Some points, one per row:
c(-9, 15, -30, -48, -36, 39, -7, 48, -33, -55, 2, -71, -30, 28,
  38, -24)
c(-3, 12, -16, -12, -19, 15, -12, 23, -9, -41, -12, -54, -29, 16,
  1, -3)
c(11, 13, -13, 35, -20, 1, -23, 3, 5, 56, 3, 47, -6, 0,
  20, 52)
c(44, 31, -22, -23, 26, -48, -26, -46, 69, -19, -12, 31, 28, -48,
  15, 1)
c(22, -5, 4, 38, -11, 3, 38, -29, 12, 34, 26, 52, 1, -8,
  6, 23)
c(9, 42, -47, -40, -3, 35, -60, 21, 6, -36, -25, -26, -13, -41,
  3, -34)
c(-25, -30, 45, 66, 5, -103, 65, -44, 16, -7, 1, 52,
  72, -35, 9, 9)
c(-27, -37, 36, 6, -13, -28, 75, -21, -14, -41, 28, -23, 26, 18,
  3, 7)
c(18, 36, -14, -12, 21, -25, -40, -4, 62, 2, -31, 59, 46, -57,
  54, 12)
c(34, 17, -6, 2, -4, -42, 7, -29, 46, 30, -14, 60, 11, -33,
  31, 4)
c(47, 31, -22, 10, 14, 27, -66, -9, 33, 31, 0, 42, -16, -26,
  7, 11)
c(12, 0, 0, -22, 26, -3, -10, -4, 28, 15, -15, 15, -6, -5,
  -9, -6)
c(-55, -56, 63, 51, -7, -43, 100, -25, -58, 6, 45, 3, 8, 42,
  -13, 57)
c(15, 33, -22, 16, 20, 23, -85, 29, 38, 65, -39, 53, -38, -4,
  7, 23)
c(-33, -37, 38, 4, 10, -48, 61, -26, -24, -12, 13, -14, 50, -3,
  -13, -14)
c(21, 50, -32, 55, 42, 56, -127, 36, 71, 125, -48, 113,
  -18, -20, 14, 67)
c(12, 16, -52, -89, 12, 8, -15, -29, 15, -109, 0, -89,
  4, -35, -29, -88)
c(-41, -46, 45, -5, -1, -67, 104, -57, -19, -42, 46, -5, 57, 4,
  5, 15)
c(-4, 9, -24, -81, 15, -7, 5, -7, 10, -67, -7, -44, 15, -26,
  -16, -43)
c(17, 20, -26, -66, -15, -21, 29, -12, 10, -64, -8, -36, 9, -32,
  26, -70)
c(4, -12, 21, 31, -15, -25, 27, -19, -18, 12, 9, 8, 21, -2,
  3, -11)
c(23, 18, 15, 50, 33, -38, -31, -22, 85, 58, -35, 96, 34, -46,
  31, 52)
c(-32, -39, 32, 5, 4, -25, 60, -10, -44, -23, 37, -19, 21, 16,
  -8, -8)
c(-24, -36, 63, 29, -6, -47, 75, -16, -54, -8, 39, -22, 25, 20,
  -8, -8)
c(-10, -37, 33, 38, 23, -70, 59, -58, 20, -15, 17, 15, 52, -22,
  -30, -4)
23 more points follow, each with its number after it:
c(24, 15, -21, -9, 34, -4, -36, 9, 57, 12, -36, 26, 23, -33,
  -1, -21) 0
c(32, 7, -7, 17, 24, -10, -18, -11, 52, 31, -15, 49, 3, -19,
  -13, 7) 1
c(-47, -32, 55, 29, -6, 3, 44, 18, -63, -2, 21, -35, -2, 40,
  -2, 6) 2
c(7, -5, 6, 9, 22, -20, -20, -20, 36, 12, -6, 35, 26, -8,
  -4, 22) 3
c(-22, -15, 2, -35, -20, -62, 69, -37, -28, -100, 24, -55,
  43, -27, -1, -65) 4
c(-11, 6, -22, -22, -8, 69, -49, 28, -37, 7, -4, -39, -48, 27,
  -18, 0) 5
c(15, -14, 22, 99, 6, -6, 5, 0, 39, 109, 8, 91, -22, 17,
  -19, 82) 6
c(-19, -18, 9, -17, -16, -28, 56, -23, -20, -62, 26, -51, 26, 6,
  -1, -17) 7
c(-28, -38, 16, 43, -28, -50, 71, 14, -16, 14, -19, 1, 8, 29,
  -4, 9) 8
c(-4, 10, 10, 43, 15, 17, -51, 39, 17, 87, -31, 64, -7, 16,
  25, 59) 9
c(27, 29, -26, 3, 10, -20, -33, -39, 67, -6, -11, 27, 21, -44,
  35, -21) 10
c(49, 63, -53, 8, -18, 111, -118, 63, 17, 43, -37, 6,
  -69, -1, 23, 11) 11
c(-24, -28, 2, -32, -2, 9, 44, -2, -26, -57, 11, -71, 4, 17,
  -46, -56) 12
c(33, 40, -34, -6, 10, -6, -57, 8, 52, -5, -53, 10, -17, -17,
  7, -23) 13
c(3, -11, 27, 50, 15, -29, 15, -16, 24, 55, -6, 53, 3, -1,
  -18, 25) 14
c(-37, -51, 84, 127, -20, 35, 25, 44, -91, 127, 29, 45, -51, 79,
  -29, 87) 15
c(-33, -74, 72, 46, -34, -34, 122, -37, -61, -25, 59, -31, 18, 51,
  -11, 17) 16
c(-26, -12, 12, 7, 20, -17, 2, -3, -2, 5, -7, 10, 29, -2,
  -13, -2) 17
c(17, -8, -11, -56, -17, 24, 6, -27, -27, -20, 37, -32, -19, 13,
  -31, -25) 18
c(20, 12, -2, -6, 27, -15, -32, -18, 58, 19, -14, 45, 10, -18,
  -8, 21) 19
c(27, 34, -56, -91, 5, 76, -51, 19, -4, -57, 5, -57, -34, -8,
  15, -40) 20
c(-41, -39, 36, 3, -17, 5, 75, 0, -80, -33, 33, -49, 7, 24,
  -23, -11) 21
c(34, 21, -4, 62, 10, -18, -14, -4, 57, 78, -10, 97, 4, -34,
  23, 39) 22
Which of these numbered points is nearest to each point below, ignoring the 3 directions in which the first points spread most? Its number follows each.
c(-6, -21, 19, 3, -9, 16, 24, 4, -40, 8, 26, -29, -25, 30,
  -32, 0) > 1
c(-19, -33, 46, 34, -1, -55, 62, -22, -22, 13, 29, 25, 18, 19,
  -19, 15) > 14
c(5, 10, -17, -51, -37, 11, 14, -16, -56, -63, 16, -84, -16, 15,
  -4, -58) > 4
c(41, 54, -53, -19, -12, 67, -60, 42, 23, 23, -10, 8, -60, -25,
  26, 0) > 22
c(3, 13, -30, -7, -46, 44, -24, 45, -26, -5, -17, -27, -35, 32,
  13, -3) > 4
c(6, -23, 25, 2, -12, -78, 86, -50, 17, -27, 19, 14, 48, -16,
  17, -22) > 22
c(-16, 5, 3, -18, 16, -11, -29, 12, 6, 4, -18, 10, 23, -5,
  33, 3) > 9
c(43, 44, -34, 25, -24, 83, -76, 45, 6, 35, -25, 7, -54, 9,
  21, 13) > 11
c(-24, -28, 6, -4, 16, -81, 51, -38, 26, -39, -5, 11, 68, -32,
  -19, -4) > 17
c(-35, -22, 22, 6, -8, 15, 12, 27, -36, 15, 8, -13, 1, 33,
  12, 14) > 9
c(-4, 13, 4, 15, 23, 23, -53, 30, 16, 55, -24, 35, 2, 9,
  23, 39) > 9
c(-1, 46, -61, -127, 1, 30, -53, 25, -8, -127, -18, -100,
  14, -32, 42, -61) > 9
